One turn moves each row of this set onto another row. After a few examples, where does it send each row asked below?
Geb: [  6 -14  14  -1 -19  13 -18  -3  -6  -7  -8  15 -44   6  -9]
faf: [ 23 -18  -5  -9  15  -3   4  -6 -26 -14  18  19  -1  -9  12]
Novip: [ 32  -6  -9  -8 -23 -10  26  -3 -18   0 -10  -4   3  19   0]
Rivi: [ 31 -15   8   1  -3  10  -5 -10 -34 -17  15  11  13   0  -9]
Futu: [ 35   0   9 -14 -19   0  -7  26   4   2 -10  20 -11 -14 -23]
Nokuz: [ 21 -21  18  11 -10   1   6   5   8  -4   5  26 -14 -28  11]
rak: [ 46   6   9 -23 -32  16 -15  -5 -16  -1  10   8 -25  -6 -11]
Vados: [ 26  20   6 -15   1 -14  13  16 -21  -4   3  19   2  -7 -12]
Foli: [ 15 -15  -8 -10  -5  20  -5 -15  12 -14 -11  26 -24   7  -2]
Fezi: [ 36  -3   8   3 -28  16  16 -11   4   8  18  26   2  -7   7]
Vuvo: [  9  -6  -2  -7 -22 -18  10  12 -18 -30   2  15  20   1  -2]
Lib: [  7  -7  16   6 -34 -17   0   7  -3   6  27  14 -19  -8   6]
peb: [ 28  -3  -6 -14 -18 -16  32   0 -27   8  -9  -3 -15  11  15]
Sut: [ 10  -6  -2  -2 -47  10 -21 -11 -14  15 -12  18 -11   1   6]
Bes: [ 18  -5  -1 -22  12  11 -16 -12   8  -7  -5   0  -5   0  14]
guz: [ 24 -16   8 -38 -19   3  13  11  15   6   1  10 -23  -1   1]
Lopas: [ 21 -10   6  -5  -4  20 -30 -12   4  -8 -15  -4   5   4  -1]
Vob: [ 17  -6  -4   5  -9   1  -3 -23  -6   7  16  33 -12 -22  15]
Mit: [ 28 -16   2   5 -38 -10  19   8 -27  -2 -19  -2  -2  13   2]
Viriz: [ 12   2  -1 -17  -6 -10  -1  -9 -34   6 -21  -4  -6   2 -25]
lov: [ 17  12  15 -23 -22  11   1   7 -32  -5 -10 -17 -10  -4  13]
vake: [  2   1  -3 -13 -29   4  -7   5 -28 -16 -13  -7   4  -5  27]
dimo: [ 20 -30   3 -19 -14   0  19  -5 -19 -19 -29   5 -11 -15  17]
zuk: [ 21  -3   6   1 -19   3 -13 -25 -12   5  30  16  -8  -4 -10]
lari: [ 24 -13   3   2 -31 -13  23  10 -30   7 -18   0 -19   4  17]
zizur: [ 26 -18  -9 -16 -30  16   6  -4  16   3 -14  26   4   0   5]
Modoz: [  4   3  -6 -14 -14  -2   8  18  -7 -14 -23   2  18  -7  12]
Lepu: [ 12 -11  14 -19  10  -2 -20   8   1  -3 -10  -6 -29 -12  21]
buf: [ 21 -20  13   4  11  -9   4  15 -29 -12   7  18 -13 -20  14]
zan: [ 22  15  12 -24  -4   9  13  25 -14  -7 -17  -7   2  -8   0]
sem: [  7 -11  -6   3 -23  20 -21 -13  -1  -9 -14  19 -24  14 -10]
lema: [ 26 -13  11  -7 -27  -1  19  -6   7  -2  31  15 -17  -9  20]
veve: [ 10  -9   9 -23 -32  -4 -14   8 -12  15   3   1 -37   0  -3]
gakiv: [ 27 -23  22  17  -8   3  -8  11 -36 -12   4  13  -1  -9  -8]
neb: [ 20 -11 -14 -20 -39   3 -18 -16 -16 -14   9  15 -17 -13  24]
nus: [ 37  15  22 -12 -15  10   8   4 -42  -6   2  13 -17 -14  13]
bazu: [ 11 -15   6 -14  -4   8  -2  -1  10 -10  -6  19 -46   5   2]
fule: [  8 -26  13 -19 -14 -15   8   7 -17 -16 -19 -11 -10  -4 -15]
Vokin: [ 22 -12  12  -3 -38   5   2   1 -37 -30   1   7   0 -10  25]
dedit: [  9 -12  21   1 -10   9 -33   8  -5  -1 -19  -6 -12  -7   3]
rakir: [ 24 -21  26   6 -20   3  -3   4   0  -6  22   8 -15 -12 -22]
gerit: [ 20   3  11  19 -33  -1  -4   2  -5  15  16  27  -2  -7  -6]
mer: [ 26  -5  -6 -15  -7  12  10 -24 -35   2 -30  12  -9  -9  11]
zasuv: [ 10 -17 -12 -11 -27 -18 -10  14   8 -13  -8  31  -8 -17   7]

vake moves to lov
buf moves to faf
Now find these:
rakir moves to Nokuz
Geb moves to bazu
Vados moves to Vuvo
zasuv moves to neb
guz moves to zizur
Mit moves to lari
fule moves to dimo
Bes moves to Lopas
Lib moves to lema

One turn moves each row of this set onto another row. After a few examples, where does it send each row asked below?
mem: [  1  -6   5  -9  -6  12  26   0  25   0  -4   3 -28 -31   0 -31  20   2
   1 -18  -9   7 -17  -6  25 -21]
mazif: [  2  -5  10  11 -21  32  -5 -10  -7   2 -19 -29 -27  -4   7  -6 -20  -4
  -7   4  14  13   3   2  14 -17]
Gosa: [ -3  -2  13  18   6  27   6  15  -9   9  22 -16   8 -23 -12  -4  -6  27
 -15 -18 -21 -14  -7 -13  12 -21]
let: [ -5  -6  26   3  -1   4  18   1 -16   9   0  19 -14  23   9 -18  -2  -6
 -12  10 -25 -15   7 -39   2 -21]
sefef: [  2   2  -6  16  -8  27  14  24  -8  10  21 -18  -4 -11   7  -1 -12  42
  -3  -6 -18 -15 -20  -1  12 -17]
Tipef: [ 12   1  -8 -14 -10  19 -14  -9   3  23  20  -4  -8  -1  -3 -18   4  32
  11 -20   7  -6  -2  -2  17  16]
Sav: [  3  -7  12  10 -19  33  -6 -12  -8   1 -19 -29 -28  -7   3  -5 -20  -7
  -7   0  15  13   5  -2  14 -13]
bago: [  4   3   8 -14   0  20 -29 -12  -4  22  13   2   9   0  -9 -26   4  29
 -12 -18  -2  -3  -1 -14   9  -4]
mosa: [ -2  -5  14 -10  -2  12  18  -2  24  -1  -7   8 -19 -31  -2 -35  20   3
 -11 -16 -13   7 -17 -13  20 -31]
Bafil: [  0  -1  -2  -8 -15  13  21   8  23   1 -13   5 -25 -17  17 -36  15  15
  -7  -4 -14   7 -30  -3  17 -34]
merad: [  3  -7  16  12 -17  33  -8 -13  -9   0 -19 -28 -25  -7   2  -6 -19  -8
 -10   1  13  13   6  -3  13 -17]
lil: [ -3  -2  10   9  -7   4  27   6 -16   5  -2  25 -18  27  21 -20   4   4
  -2  14 -19 -21 -10 -29   2  -7]
Nuz: [  1 -15   4   1 -30  17  -4  -8 -16   1 -21 -19 -12  -5 -17 -28   7  20
  19   1 -34  19  -4  13  15  -7]
mugur: [ -1   2   5  17  -1  28   6  22 -12  12  17 -15   7 -13   1  -5 -11  38
 -16  -7 -23 -14 -17  -8   8 -26]
dife: [  6   0   5 -13  -2  18 -20 -14   0  23  20  -1   1  -7 -13 -21   5  24
   1 -24   4  -3   4 -10  16  10]
Tisi: [  3  -5  11  12 -20  32  -9 -10  -9   0 -21 -28 -24  -3   7  -7 -20  -3
 -10   4  12  13   2   0  13 -19]
fudi: [ -1  -8  12   9  -1   3  37  -1 -11   4  10  22 -27  12   7 -13   7  -9
  12   1 -12 -20   2 -28  10  10]
Zuku: [ -1 -16  11   1 -26  17  -8 -10 -17   1 -21 -18  -7  -7 -23 -29   8  16
  13  -1 -36  21  -1   9  14 -10]
vonal: [  6   8  -2 -13 -11  20 -28  -6  -4  24   8   0   8  10   4 -27   1  39
 -11  -7  -2  -3 -10  -8   6  -6]
Kul: [ 10   5 -12 -13 -18  20 -18  -3   0  24  14  -4  -6  10   8 -20   0  41
   5  -9   4  -5 -12  -1  11   6]
saseg: [  4  -2  -4  17  -4  26  19  19  -6  11  28 -20 -10 -19  -2   5 -10  33
   6 -16 -14 -14 -13   2  17  -6]
Lorik: [ -3 -11  27   3   4   4  24  -5 -12   9   9  18 -21   9  -2 -14   2 -15
   0  -1 -18 -17  16 -38   9  -7]
Mab: [  2 -17   7   1 -29  16  -3  -7 -15   2 -18 -19 -13  -7 -22 -28   8  16
  20  -1 -33  21  -2  13  17  -5]
pes: [ -1  -2  10   3 -12   3  24   9 -16  10  -2  17 -24  31  23 -16  -6   4
  -3  17 -23 -16  -4 -30   2 -17]
nubes: [  0 -15   8   0 -29  18  -7  -7 -17   3 -22 -19  -9  -4 -19 -30   6  19
  14   2 -36  21  -6  11  13 -11]
fusu: [  0 -18  10   1 -26  17  -5 -10 -15   1 -19 -19 -10 -10 -23 -28   7  15
  16  -4 -34  22   1  10  15  -7]
lomo: [ -4  -8  23   8   4   3  28  -5 -13   4   5  26 -17  11   2 -18   8 -13
   0   0 -17 -20   5 -36   8   0]
fabi: [ -5  -1   8  -8  -6  14  15   5  21  -1 -14   6 -16 -21   7 -38  17  10
 -17  -8 -18   7 -25 -11  16 -39]
Tum: [  3 -11  14   2  -5   3  33   0 -10  10  14  15 -34  12   5  -7   0 -11
  16   1 -12 -18  11 -29  14   4]
lovir: [ -6  -5  22   8   2   4  23   0 -15   4  -2  27 -11  20   9 -22   6  -4
  -9   9 -22 -19  -3 -37   3 -10]
Tila: [  1  -5   4  10 -10   3  36   4 -12   5   5  22 -27  24  18 -15   5   1
  11   9 -13 -20  -8 -23   7   4]
dod: [  2  -5  -3  -8 -15  12  27   6  26   0  -6   3 -31 -22  11 -32  17  11
   4 -10  -8   7 -25  -1  22 -22]
Vuru: [  2  -7   3   3 -16   4  33   7 -11  10   7  14 -36  26  21  -9  -3  -1
  13  12 -15 -18   0 -26   9  -1]
kug: [  2  -5  15  11 -17  33 -10 -11  -9   1 -21 -28 -24  -4   5  -6 -20  -6
 -13   2  11  13   4  -2  11 -20]
pov: [  2  -5   8  16   5  26  15  15  -7  11  30 -18  -1 -27 -14   4  -6  24
  -2 -21 -14 -14  -5  -7  17  -7]

kug moves to mazif
Tum moves to let
Zuku moves to Nuz
Now find these:
lil moves to fudi
Bafil moves to mem
Gosa moves to sefef
Kul moves to dife

